Each named turn below is shown by a few rows before and after it. Which turns, in which order, take the first row of each later pair to the second? The first pair is answered.
j_774 (before |-> after):
[  8  -6   5  28  -2  11  -5  14 -27] |-> [  0   9  22  26  -9   6   4  12 -20]
[-41  10 -11  -4  -1 -32 -44  15  -7] |-> [-29   7 -18   0   2 -30 -51  19 -14]
[-20   5  12  -6  -2 -16  -7  23  -1] |-> [-26  -4   2  -8   1 -13  -9  20  -3]
j_538 (before |-> after):
[-39  -4  31  20  -8 -16 -12  18 -20] |-> [-14 -22  -8  17   8 -12 -38  23 -31]
[ -5  -8 -24 -15   6  -4 -20  -1   4] |-> [ 32  -5 -10  -5   6  10   2  -3   2]
[ 44  15 -13  -2   7   3 -17   4  12] |-> [24 33 24  2 -8  1 10  0 22]
j_558 (before |-> after):
[-31  13  15  -7 -20   7  38 -19   8] |-> [-16 -21 -33 -14  -3  23  24 -26   0]
[-17  -3   6   6   3   7   9   7  -2] |-> [ -5 -10 -13   2  10  10  -2   7  -3]
[-34 -18 -15  -5   8  -3   9 -25  -3] |-> [  0   0 -37 -15  16 -11 -16 -19   3]
j_679 (before |-> after):
[  6  45  -7   0 -24 -23 -17  -2   3] |-> [-17  41  -7  -6 -27 -23 -10 -10   9]
[-35  30  23  -6   4 -14   2  14  15] |-> [-31  17   7   3  13 -19 -26  30  -4]
[ 13  29   7 -16  -1 -16 -14 -18  10] |-> [-17  17   1 -20  -1 -17 -17 -22  12]
[  2  13  -6  -8   8   0 -13   9   1] |-> [  3  18   1 -11   5   2  -2   4   7]
j_766 (before |-> after):
[ -7  20  18   0 -13  -4 -17  17 -11] |-> [ 20  12 -15 -13  -2   4 -25   6  -4]
[ 46  -3  14  -8  -9  -1  13 -14  15] |-> [-14 -50 -13  -2  -2   1  -4 -14  -4]
[ 18  15   8   0  -7  17  18 -12   3] |-> [ -9 -16 -20  -2   0  20   5 -14  -6]
[ -1   5 -30 -14  -4  -9 -30   2  18] |-> [-29  14   9   2 -18 -18 -22  15  10]
Then:
Each pair is two turns apart.
[ 52   8  19  14  -7   1  -4  15 -10] |-> [ 16 -35  17  23  -8  20  20   4 -21]
j_558 j_558
[-13  -7   3   6  -2  -4  -5   4   1] |-> [  6 -11  -2   9   3   3  -4   5  -4]
j_774 j_538
[ 18  -2  45  17  -9 -11   4  -1 -11] |-> [-35 -20  17   3  -5 -23 -21  -3  -8]
j_538 j_774
[ 16  -2 -21 -11   4  -1  -5  -9  13] |-> [ 21   3 -16 -11   1   0   0  -9  15]
j_679 j_774
[ -8  -4  47  10  -9  26  31 -12  -8] |-> [44 19 33  1 -3 23 17 -9  2]
j_679 j_766
[ 24  23   1   0   9  -8 -38  23  -3] |-> [  1  17   8   6   6 -12 -42  28  -9]
j_766 j_774
[-46   9  48   5 -12  -1  30  -3  13] |-> [  3  26   7 -31  -2   7  31 -27  48]
j_766 j_538
[ -1   2 -14  -8  -2  -1  12 -10   9] |-> [ -7  -1 -21  -7   1  -5  -2  -4   4]
j_558 j_679
[35 35 14  5 -2 -9 -6  9  3] |-> [-37  -8 -21 -18   1   2   6 -21  17]
j_679 j_774
[-15   6   5  -2  -2  -1  12  -5   2] |-> [  7  -6  -7   8   5   3  -3   6 -14]
j_679 j_538
[-13   9   2 -17  -7  12  33 -16  23] |-> [  6  -9 -37 -21   9  14   3 -11  13]
j_538 j_538
[ -6 -17  10   1  -3  21  35 -23   7] |-> [-19 -39 -18   4   5  15   5 -12  -9]
j_766 j_679
[ 19  23 -15 -28   5  -5 -15  -4  19] |-> [  8  31   7 -26  -2  -6   1  -7  24]
j_538 j_538
[  3  20  -5 -18   0 -13  -1   4  25] |-> [-22   5 -13 -16   1 -16  -7   5  19]
j_766 j_558
[ 18  10 -14 -21  -6   0   5 -19   0] |-> [  2   7 -10 -23  -8   1  12 -24   2]
j_538 j_774
[ -3  25   9   3   8 -21  10  -1  15] |-> [  2  24  -5  -2  13 -22   1  -2  17]
j_679 j_766
[-29   4   8 -18  -6 -28  -9   7  14] |-> [-10   8  -9 -28  -1 -26 -14   2  21]
j_766 j_679
[-23 -12  -3  -5  14   5   1 -10  15] |-> [-23   6  18   2   7  -7  -4   2  12]
j_558 j_766
[ -9  19  -8   8 -11 -31 -47  16  -7] |-> [ 14  34 -13  -4  -9 -29 -42   8   8]
j_774 j_766
[  1  13 -13 -11   0 -17  -6 -22  14] |-> [ -9   8 -11 -11  -2 -14   1 -26  13]
j_558 j_766
[-12 -10  16  10   1   4  12  -2   9] |-> [  2 -22 -10   7  12   6  -6   0   3]
j_538 j_538
[-19 -18  21   7  -3 -10  -1   0 -16] |-> [ 12 -25   8  11   6  -1  -4   0 -23]
j_538 j_538
[-48 -17 -15 -10  16  -2  -3  -4  -7] |-> [ 50  12  -1   2  19  10   9   5 -12]
j_774 j_679
[-21  -7   6  13 -11 -21 -19  11 -13] |-> [ -6  14  28   7 -20 -15  12  -3   6]
j_679 j_679
[-12 -12 -46   0  20   8 -33  -5  -2] |-> [-26  12  -9  18   9 -13 -45  19 -14]
j_766 j_538
[-18   6  -9  -8   0  -6  -2  -3  12] |-> [ 19  -2 -15   1   6   9   4  -3   3]
j_774 j_538
[-15 -25 -18   4   7   0 -17  10 -28] |-> [ 39   3   2  10   5   3  -5  13 -24]
j_538 j_558
[-25  10  13 -21  -6 -17   2  -8  15] |-> [  8  21  16  -8  -2 -25 -21  13  -1]
j_679 j_766
[ -6 -29  -3   3   1  20  26  -7  -6] |-> [ -1 -18  11   3  -3  19  35  -8  -2]
j_766 j_774
[ 15  -2   6  11  -3   2  -4  16 -10] |-> [-12  -6   7  -1  -9   7  18  -3   8]
j_679 j_774
[ 23   3  13  16  -2   1  -1   6 -12] |-> [-9 -6 21 12 -9  4 18 -5 -5]
j_558 j_679
[ 16  10  -4 -10   1   4  -8  -4   3] |-> [-6  9 14 -6 -7  5 10 -8  5]
j_774 j_558
[  6   8   9  38  17   1 -31   7 -31] |-> [-27 -10  18  40  12  10  -7  -5 -30]
j_774 j_558
[ 33  19  29  -1 -20  -4  18  14   1] |-> [ 21  15 -25 -34  -8 -11 -13   1  22]
j_538 j_766
[-24 -14 -31 -21  11   7  -2 -31  29] |-> [-38 -34 -16  -3   7  16  11 -26  13]
j_766 j_558
[-16 -15  15  26   2  -2 -14  20 -28] |-> [  7 -22  20  28   2  16  12   9 -24]
j_679 j_558
[ 37  22  -4 -28  -2   3   4 -27  25] |-> [-38  -3 -19 -29   1 -14 -27 -19  13]
j_538 j_679
[-1  3 18  3 -5  5 10 -2 -9] |-> [-11 -13   1  -1   0   9   6  -8 -10]
j_774 j_774
[ 18  21  -4  -5  -1  -5 -12  10  -9] |-> [-12   7  18   4 -10   3  18   2 -12]
j_538 j_558
[-43   2  22 -12   4 -26 -13  -8  18] |-> [ 50  10   1 -13  18  -9 -15  -6  16]
j_538 j_679
[ -7 -18 -10  13 -22   1 -11  -6   8] |-> [  3 -14   0  21 -22   0 -13   2   2]
j_679 j_766
[  0  25  24  22 -20 -32  -3  17  -1] |-> [-35  -3   7  23 -16 -29 -10  15  -9]
j_538 j_558
[ -9 -11 -23 -13   2  -4 -24   8 -11] |-> [-27  10  15  -7 -12 -13  -7  11  -7]
j_558 j_558
[-34 -39   2  15  -4  10  10   4 -20] |-> [ 31 -12 -32   3  10   1 -30  16 -14]
j_538 j_558
[  6 -17  30  18 -15  20  54 -25  -6] |-> [ -3 -50 -27   3   2  26  27 -32  -9]
j_766 j_679
[-24 -29 -35 -11   6  -1 -14  -2  -6] |-> [ 48  -2   5   9   0  12  17   4 -10]
j_538 j_774
[-15   8  22  14 -13 -22  -5  24  -7] |-> [  8  24  26   2 -16 -16  13  11  10]
j_766 j_558
[-28 -13 -24 -14  15   5  13 -34  15] |-> [-36  -1  34  25   2  -8  14   1 -16]
j_774 j_766
[ -9 -10 -34 -17   7  -5 -14 -10   5] |-> [-35 -24  -6   3  -2   1   6  -6 -10]
j_766 j_558
[  4 -21   2   6   1  14  12 -22 -13] |-> [ 12 -17 -18  -3   8   9  -6 -22  -8]
j_538 j_558
[ 18  -9 -11  -5   2   6   7  -7  -2] |-> [  8 -11  -4  -5  -2   8  17 -12   1]
j_538 j_558
[-37 -15  -8  -6  -6 -11   3 -17   7] |-> [ 42  -5 -14   7   3   0  -4  -4  -7]
j_774 j_679
[ 34 -19 -48  10  19   1 -42   9 -13] |-> [-45 -51 -35   8   8  12  -5 -13  -7]
j_679 j_766
[ 38   6   3  11 -13 -10  14  -3   6] |-> [-23   8  -2  -6 -18 -28   1  -9  20]
j_774 j_538
[-8 15  7  0 18 -8 23  3 23] |-> [-22   8  -9  -4  22 -13   7   5  21]
j_538 j_558
[25  4 16 19  2  7 21 -4 -8] |-> [ 15   2   2  -2   3  10  30 -23  11]
j_679 j_766
[  9 -32  11  27  -4  35  22   4 -16] |-> [ 49 -12  -4  18   2  31   8   6  -8]
j_766 j_558
[-23 -15  -3   8  -2   8   7   3  -3] |-> [  3 -15   1  15   0  14  11   8 -10]
j_774 j_538
[-11  10  -6   4 -18 -18   0   1 -15] |-> [ -2  18   0   3 -20 -15   8  -1 -12]
j_679 j_679
[-20 -10  11  13   2   3   6   8 -10] |-> [ 10  -7  10  18   5   7   3  13 -16]
j_774 j_679
[ 32   4 -12 -15  10   5  -3  -9   9] |-> [21 21 26 -1 -3 -4  8  1  6]
j_766 j_766
[-17   3 -24  17  14 -23 -22   1  -7] |-> [  7  32  -9  14   9 -27 -18   2   5]
j_558 j_766
[ 13 -27   8  16   6  31  28 -24  12] |-> [-39 -30  12  14   2  17  15 -21  11]
j_766 j_538
[-21 -26 -33  -8   2   1 -25   1  -5] |-> [-13 -30  16  24  -9  12   8  10 -26]
j_538 j_766
[25 18  2 -2 -2 -4 -1  4  4] |-> [  2  11 -10  -4   0 -13 -21  10  -1]
j_766 j_558
[-37   3  50  22 -23 -29  -7  20 -25] |-> [ -1  17  -2 -42 -15  -5  30 -43  43]
j_766 j_679
[ 17  20  24  24   2   1 -15  33 -19] |-> [ 32  32  16  13   3  -1 -16  27  -8]
j_766 j_774
[ -3  -2 -23 -11  -1  -7  -8 -21  17] |-> [-25 -19 -14   2  -4  -5  -3 -16   4]
j_766 j_558
[ 12 -24   4  30   2  27  49 -24   7] |-> [  0  10  26  20  -8  12  52 -25  27]
j_558 j_538
[-38 -38  -6  23   4  -2 -18  21 -39] |-> [ 42  -7  27  24  -4  24  40   3 -20]
j_538 j_679
[ 31 -28  10  13  -4  13   5 -10 -18] |-> [  4 -10  22  -7 -15   9  26 -31  12]
j_558 j_679
[ 36  22  12 -18 -17  -7  15 -10  12] |-> [ -4 -18 -26 -10  -4 -19 -34   8 -16]
j_679 j_679
[ 15  15  58  33 -23   0  26  18 -17] |-> [ -6  20  29  30 -14 -28 -36  39 -26]
j_538 j_679
[  0  18  30  13   0 -23 -22  16  -9] |-> [44 20 20  4  4 -4  2 -2  4]
j_766 j_538
[  9  15   7  -6  -4 -12   5   1  11] |-> [-13  -9 -16  -8   3 -10  -6   0   5]
j_679 j_774
[ 55 -16  13  -4   3  10  22   0   2] |-> [ 25 -19 -19 -36   8   6  15 -20  27]
j_538 j_766
[ 21  -7  33  17  -8   9  32  -2 -10] |-> [ 51  -9  -5   7   6  11   8  -2 -10]
j_558 j_558
[-29  13  39   2  -9 -17  15   3   4] |-> [ 14  29  20 -18  -4  -9  21 -14  25]
j_766 j_558
[ -6  21  16  10 -13 -17 -11  21   0] |-> [  1  -8  11  26  -8  -2  -6  23 -19]
j_558 j_679
[-13 -17   2   4  -3   8  30   0  -5] |-> [  6 -10 -33  -9   9  -2  -6   5   0]
j_538 j_558
[ 18  -9 -27 -17   1  25  30 -31  25] |-> [  0  31   0 -26 -11   0  24 -25  41]
j_558 j_538
[ 15 -24   4   5   0  27  40 -18  -9] |-> [ 49  -9  -9   0   6  20  19 -11  -7]
j_774 j_558
[-11 -24  36  36  24   6  -1  15 -26] |-> [ 23  -1  36  35  25   1 -10  22 -22]
j_558 j_774
[ -5  24   4 -15   4  -8   2   2   0] |-> [-18  -9 -10 -10   9   4   7  -4 -10]
j_558 j_774
[ -6 -35  -2  13   3  24  22  -5  -8] |-> [45 17  5  6  2  5  0  9  4]
j_558 j_774
[-34  25  17  -1  10 -10  -7   3   5] |-> [-31   4 -19  -8  21  -4 -21  -1   2]
j_774 j_558
[  6   9 -24 -21  17   2   0   5   4] |-> [ 12  17  -3 -19   9   8  22   0  10]
j_538 j_774
[  4  34  17 -13 -13   6   6  -8  28] |-> [  6   8 -15   2   2  -2 -44  19  -6]
j_679 j_679
[ 6  4 -6 -6 -4 -7 -7 -1 -2] |-> [ -7   4   1  -3  -7 -10  -5   0  -4]
j_558 j_679
[ 32  13 -22  -7   6  -4 -19  -2   4] |-> [-29  17  12 -11 -11 -10   8 -14  18]
j_558 j_774
[-40  24 -32 -21  12 -15 -25  -3  19] |-> [52 43 -6  5 13  0 -7 12  3]
j_679 j_538
[-18 -43   9  23   0  28   7   3 -34] |-> [ 50  21  21  16  -1   5 -19  22 -20]
j_558 j_774
[ 14 -16   3   8   3   1   3   7 -20] |-> [ 8  3 17 -5 -6  0 23 -6  1]
j_558 j_679
[ 17 -27 -14   1   8  32  30 -22  -2] |-> [33 35 24 -3 -5  4 24 -8 14]
j_558 j_558
[-19   4 -24 -17  -1  -3 -11  -2  -3] |-> [  6  19 -21 -21  -1  -2  -6  -5   4]
j_766 j_766
[ 65  -3 -32  -5  10  13   0  -3 -14] |-> [-15  50  38 -13 -22 -23  16  -1  14]
j_774 j_538
[-30  -6 -11  -9  -4   4   3 -15   6] |-> [ -4  -1 -22 -16   0   8   3 -19  13]
j_766 j_766
[-44 -21  18  -4  -7   2  13 -13  16] |-> [  5   8  50  12 -12   0  21   1   9]
j_774 j_766
[  2 -14   8  -2 -18  17  21  16  -6] |-> [ -2 -21   0  -3 -15  19  18  14  -7]
j_766 j_766
[ 12  33  -4  -4   9 -22 -25   5  24] |-> [ 12  23 -20 -12  14 -17 -23  -3  27]
j_679 j_538
[ -3 -14 -13   0   4  -1 -25   0  -2] |-> [-17   5  20   4  -8  -9 -13   3   2]
j_558 j_558
[ 13  -7 -14  -5  10   8   6 -10   6] |-> [  6 -12 -18  -6  10   7   4 -10   4]
j_679 j_679
[-12  26  17  -3  -8 -33 -48  11   1] |-> [  9   7 -30 -22   6 -18 -51  -6  11]
j_679 j_766
[-39   4  20   1  -8 -19  -5   4   7] |-> [ 44 -13  -6  12   8   7  -2   6  -9]
j_538 j_538
[ 25  39  15 -27  -4   3  20 -18  37] |-> [-13   8  -6 -36  -1  13  28 -35  40]
j_774 j_558
[  9 -18 -30  -7  16   6   1 -18   4] |-> [ 28  25  18   6   2 -10   7   0   4]
j_774 j_558
[-12   0  12  21 -22 -14   8  13  -7] |-> [ 22 -11  -3  23 -15  -1  11  11 -11]
j_558 j_679
[-27   3  31  14 -13   4  28  -2  -1] |-> [ -3 -30  -6  12   1  26  28 -11  -8]
j_558 j_538
[-11  -8 -10 -25 -22  13  11 -33  10] |-> [  4  -9 -33 -25 -12   6 -20 -22   1]
j_558 j_679
[ 53  10 -26  -8   9 -15 -27   9 -13] |-> [-29  32  16 -27 -17 -26  16 -17  23]
j_774 j_679
[ 12  51  11 -13 -15   3  37 -28  27] |-> [-45  13 -14 -19 -11   7  35 -39  25]
j_774 j_766
[ 58  11   8  11  -2  12 -14   2  -4] |-> [-36  19  14  -5 -13 -22 -37   2  10]
j_538 j_538
[  9  20 -15 -11   2 -28 -27  -3  15] |-> [-27   1 -18 -11   1 -27 -24  -8  12]
j_679 j_766
[-11  14  -6   9   5 -26 -48  29 -15] |-> [ 18  36  34  -3 -11   2  33 -11  22]
j_538 j_679
[ 26  -7 -21  -4  10  17  -3   0  14] |-> [-7  7 26  7 -6 11 23  2 16]
j_558 j_558
[  3  12 -15  16  -9 -25 -53  24 -28] |-> [-46  29  17 -12 -30 -17  12 -20  20]
j_679 j_679
[-15  10  -4  -7  -2  -9 -23  19  10] |-> [25 13 13  3 -4  7  4 15  7]
j_538 j_538
[-26   4  36  27 -15 -22 -16  16 -24] |-> [ 38  25  16  17  -6 -22 -30  17 -15]
j_538 j_766
[ 28  -2  21  29  -4   4   7  19 -29] |-> [-20 -37  -4  23   0  10   5   9 -31]
j_538 j_558
[11 20 13 -2 -4  6 20  0  2] |-> [-13  -6 -13 -12   2  12  17 -11   4]
j_774 j_774
[ -2  19  12  -6  -4   4  12 -19  22] |-> [-16 -22 -20   7   8   8 -15  -8  -6]
j_558 j_679
[-15  12 -24 -23  -5  -5  -8  -3  21] |-> [-14  10 -15  -3  -4 -16 -29  21  -2]
j_766 j_679
[  1   1   4 -14 -11   9  27 -22  19] |-> [ -8  -4  -6 -18  -8   8  20 -23  21]
j_558 j_538
[  6 -23  22  37   2  11 -11  24 -28] |-> [-31 -10  26  27  -3  -5 -22  25 -19]
j_774 j_538
[-14  23 -25 -24   7 -10  -8  -6  13] |-> [  8  30 -22 -16   8 -14 -18   6   4]
j_679 j_774
[ -2 -26 -10  10   3   8  30 -20   3] |-> [ 14 -16  -8   8   2   9  33 -21   8]
j_766 j_766
[ -3   5 -12  -8   4  -5 -17   5  -3] |-> [-6 12 17 -1 -7 -1 11  1  0]
j_679 j_558
[  4  15   9   5   2 -17 -33  22 -15] |-> [-35  12  12  -8  -4 -19 -19   7   0]
j_774 j_774
[  1   0 -18 -22   4   2   1 -19  12] |-> [-12 -14 -23 -10   7  -2 -17  -6  -5]
j_766 j_538
[  1  19   5 -17  -6  -1  17 -20  16] |-> [ -1   0 -19 -21   3   5  10 -24  13]
j_774 j_538
[ -6   5   3 -15 -14   5  21  -4  24] |-> [ 15 -17 -25 -10  -3  13   5   0   9]
j_774 j_774
[ 9 -3 -2 -4 -8 10  8  7  4] |-> [ 2 -1 -7 -9 -8 10  7  3 10]
j_538 j_766
[-20 -26  10  35   9   9  -5   9 -17] |-> [36  5 20 31  7 13  8  7 -4]
j_538 j_766
[-51 -16  -6 -11   9  -3   1 -12   2] |-> [-52   0   0 -13   7 -12  -6  -7   6]
j_766 j_679
[  9 -12   2   2  -1  20  34 -16  -3] |-> [  3 -10  11   5  -3  19  36 -13  -4]
j_766 j_766
[23 -1 -5 -6 -2 15 23 -8  0] |-> [19  7  6 -5 -7 11 27 -6  2]
j_558 j_558
[ 12  16 -18 -10   7  -6 -17   2   4] |-> [ 13  -1 -17   4  10   1 -18  10 -12]
j_766 j_538
[-23  -5  -1   3  -5 -11  -8   2  -8] |-> [ 12  11  -2   3  -2 -12 -16  10  -9]
j_538 j_558
[  4   2   1  14  15   0 -48  26 -35] |-> [ 20  27  35  19   4   0 -23  24 -25]
j_766 j_538
[ -7 -39 -10  12   1  24  35 -24  -9] |-> [ 60   2 -16  12   8   9  -1  -2 -10]
j_774 j_558
[-35  -1 -20  -1   7 -12 -29  -1 -13] |-> [38 35  7  6  2 -2 -4  0 -5]
j_774 j_679
[ -8  -3 -11  12   2  -6 -25  12 -10] |-> [-10  14  10  12  -5 -12 -17  14  -3]
j_774 j_774
[ 43  13  -4 -11   8  10   9  -9  13] |-> [ -1   1 -19 -29   7   7   8 -23  27]
j_679 j_558
[  8   8  -9 -11  -1   1  12  -1   6] |-> [-13   0 -11 -11  -2  -2   9  -2   4]
j_538 j_766
[-27   0  20  14   0  -2  28  10   5] |-> [  2 -17 -36   0  21   2  -6   8   2]
j_774 j_558
